128 stands for zero in the data rows.
Some points, one per row:
[185 158 169 180 171 172 128 190 128 176 164 163 166 166 139 171 128 160
 163 128 161 166 166 156 165 160 168 168 128 171 128 137]
[164 138 165 137 152 153 128 158 143 163 176 163 173 149 141 176 158 150
 128 167 154 142 179 165 157 191 196 176 183 178 175 162]
[128 160 173 157 170 157 128 128 177 168 172 168 128 172 148 162 157 158
 161 163 165 151 128 160 167 165 151 160 161 167 162 128]
[171 160 168 165 164 165 152 183 192 186 155 178 167 166 164 128 157 167
 165 128 161 152 157 149 178 149 163 163 158 158 150 128]
[145 155 156 150 167 184 160 128 189 196 166 178 173 161 173 177 167 174
 179 162 189 166 178 173 199 188 181 171 185 176 178 186]
[163 147 167 147 141 147 128 147 141 139 128 144 140 147 148 144 144 132
 144 156 144 141 140 149 147 158 128 154 147 151 149 133]
[158 135 158 146 156 155 133 142 152 168 159 167 168 151 164 156 150 157
 164 157 156 146 167 152 160 170 165 153 167 128 160 165]
[189 200 182 210 200 202 199 204 209 204 190 188 205 206 191 192 209 128
 193 198 206 220 201 201 187 188 203 201 186 193 186 206]
[171 173 168 176 179 169 182 179 178 191 176 173 165 164 171 128 179 177
 165 167 128 181 182 176 169 173 177 176 180 197 193 195]
[169 171 159 184 162 175 166 168 156 144 159 145 153 163 160 151 171 168
 154 167 157 164 128 171 183 138 161 128 158 149 128 159]
[166 157 172 162 159 168 128 128 166 155 168 177 187 179 172 185 186 178
 167 187 195 181 178 175 128 193 188 198 171 177 128 177]
[128 206 182 176 128 177 180 187 128 192 128 128 183 190 177 201 185 128
 186 175 182 206 180 180 161 195 180 187 166 187 169 128]
[175 165 128 179 159 175 162 157 163 166 153 147 180 154 173 160 177 175
 176 128 177 174 176 175 173 172 191 170 188 172 186 177]
[178 177 199 187 187 128 192 194 177 128 200 189 177 199 193 194 197 206
 206 206 189 128 191 197 201 211 194 203 205 204 186 175]
[155 154 158 163 151 160 169 154 163 128 178 175 166 167 173 173 174 181
 128 182 172 179 188 183 196 178 167 189 176 187 182 128]
[186 194 165 200 128 182 128 196 177 165 172 168 173 189 175 166 199 196
 178 182 176 177 170 171 201 153 128 178 175 161 181 174]
[178 171 128 164 164 172 171 175 161 173 171 170 161 161 128 171 161 149
 164 177 158 156 170 166 150 162 150 154 164 128 152 128]
[128 171 141 140 151 138 154 150 169 128 147 164 148 146 155 155 170 163
 127 137 158 162 141 128 170 149 145 161 144 166 155 158]
[128 153 167 153 162 167 158 172 167 166 163 159 161 180 165 153 155 149
 163 168 166 160 149 128 165 152 147 163 165 158 149 128]
16 more points follow, each with its number after it:
[157 160 161 162 155 161 137 142 156 168 158 128 177 154 175 157 157 169
 169 128 153 128 170 153 146 161 128 128 158 151 157 172] 0
[139 161 128 140 161 145 128 128 144 142 152 145 142 158 124 148 162 129
 134 146 128 154 137 131 147 128 145 128 141 146 139 150] 1
[128 128 150 138 143 156 150 152 150 149 154 134 146 161 146 153 149 138
 144 166 142 152 128 161 124 152 142 144 128 147 135 153] 2
[170 155 171 168 163 176 149 171 170 176 163 177 170 152 169 164 157 173
 128 157 161 147 160 159 178 161 161 153 166 146 165 166] 3
[141 166 145 154 156 170 178 159 165 153 155 148 161 168 157 153 156 137
 128 128 172 155 152 161 148 150 155 152 160 168 163 142] 4
[164 172 169 181 128 182 155 154 128 184 163 173 128 164 174 181 156 173
 173 128 159 168 178 171 158 154 168 153 168 162 167 176] 5
[166 175 173 164 128 159 171 166 157 165 169 156 128 173 150 175 159 145
 155 128 143 128 162 148 127 168 148 153 171 166 141 142] 6
[162 178 166 184 168 175 196 159 166 150 169 151 159 164 153 177 165 151
 128 168 166 172 158 128 174 151 157 162 154 181 177 165] 7
[165 170 183 154 168 160 165 161 157 151 169 167 168 161 161 173 154 162
 182 160 143 152 167 128 139 186 174 156 163 154 149 142] 8
[192 184 204 193 188 185 190 170 128 173 189 128 196 181 187 199 191 175
 201 181 128 177 175 176 191 191 189 183 194 184 128 195] 9
[181 198 174 186 192 182 177 128 184 185 186 181 195 189 176 180 186 185
 187 128 128 192 205 178 160 184 186 185 175 172 167 185] 10
[144 162 158 128 128 164 186 174 128 172 165 171 156 161 154 169 153 153
 151 150 169 141 143 156 169 153 151 157 143 174 165 136] 11
[128 160 146 149 155 164 150 155 149 148 155 151 158 157 149 151 161 163
 152 148 168 174 158 159 153 168 155 166 157 157 155 158] 12
[189 210 187 195 197 203 184 190 198 193 183 203 192 193 204 201 200 213
 187 184 207 188 186 197 216 187 200 192 190 194 199 191] 13
[150 156 146 147 149 142 160 147 150 128 154 148 143 128 137 149 128 128
 135 137 142 146 137 139 131 150 128 153 135 156 144 132] 14
[181 175 128 128 170 172 172 128 170 166 128 158 167 160 128 167 177 171
 149 152 161 154 145 166 160 156 166 147 128 148 159 159] 15
Which of these numbered points is nearest to each point below, looking only along the 8 directions in which the first points spread most? Its number follows each.
[151 162 184 163 185 164 142 168 162 178 175 176 157 165 165 159 148 164
 179 162 160 151 128 154 142 178 154 158 185 170 128 158] > 8
[135 136 140 143 150 144 142 159 169 163 152 154 166 163 128 155 155 147
 154 161 161 170 162 177 151 144 128 128 157 159 158 177] > 15
[177 164 163 187 168 161 166 169 160 157 155 156 128 161 161 145 128 128
 162 167 156 163 169 156 128 150 148 152 164 147 161 163] > 6
[148 143 160 153 156 128 131 139 147 164 160 155 140 157 152 147 124 146
 157 144 129 136 154 127 117 151 142 141 155 136 134 144] > 2
[190 176 201 201 189 184 168 189 182 186 200 196 197 189 194 185 182 202
 195 208 188 195 220 210 182 200 192 192 196 188 200 197] > 13
[155 166 135 149 159 128 128 166 170 174 128 170 172 170 159 160 171 158
 149 153 128 147 157 160 161 145 167 162 147 150 128 164] > 0
[177 128 185 166 165 161 171 146 151 165 175 172 180 163 169 128 160 143
 171 170 160 171 164 167 169 166 173 176 161 174 166 148] > 8
[179 185 179 186 160 170 186 181 166 152 167 161 158 168 172 159 186 166
 153 187 170 172 159 178 128 128 167 175 159 174 168 153] > 7
[128 128 172 202 199 190 168 182 190 195 170 190 195 184 183 187 188 188
 182 178 186 179 180 177 194 178 185 178 187 179 128 184] > 10
[164 167 169 141 159 175 162 128 171 164 152 174 128 165 169 128 163 142
 144 159 165 167 154 164 153 155 173 159 128 145 146 151] > 15
[128 172 164 186 187 174 177 169 181 189 173 175 169 172 169 180 171 172
 164 172 163 173 128 168 189 153 169 170 180 174 175 174] > 7
[151 153 144 139 128 132 158 145 146 166 152 149 145 157 155 147 177 158
 170 149 150 174 143 152 145 171 161 155 168 167 160 181] > 12
[141 156 140 140 150 153 145 141 160 155 139 149 150 151 162 128 162 148
 152 151 128 167 150 163 149 154 153 149 152 145 128 175] > 15
[165 164 128 155 175 158 128 167 170 181 128 180 144 153 128 155 164 174
 153 150 159 128 143 151 163 162 143 148 153 144 138 165] > 0
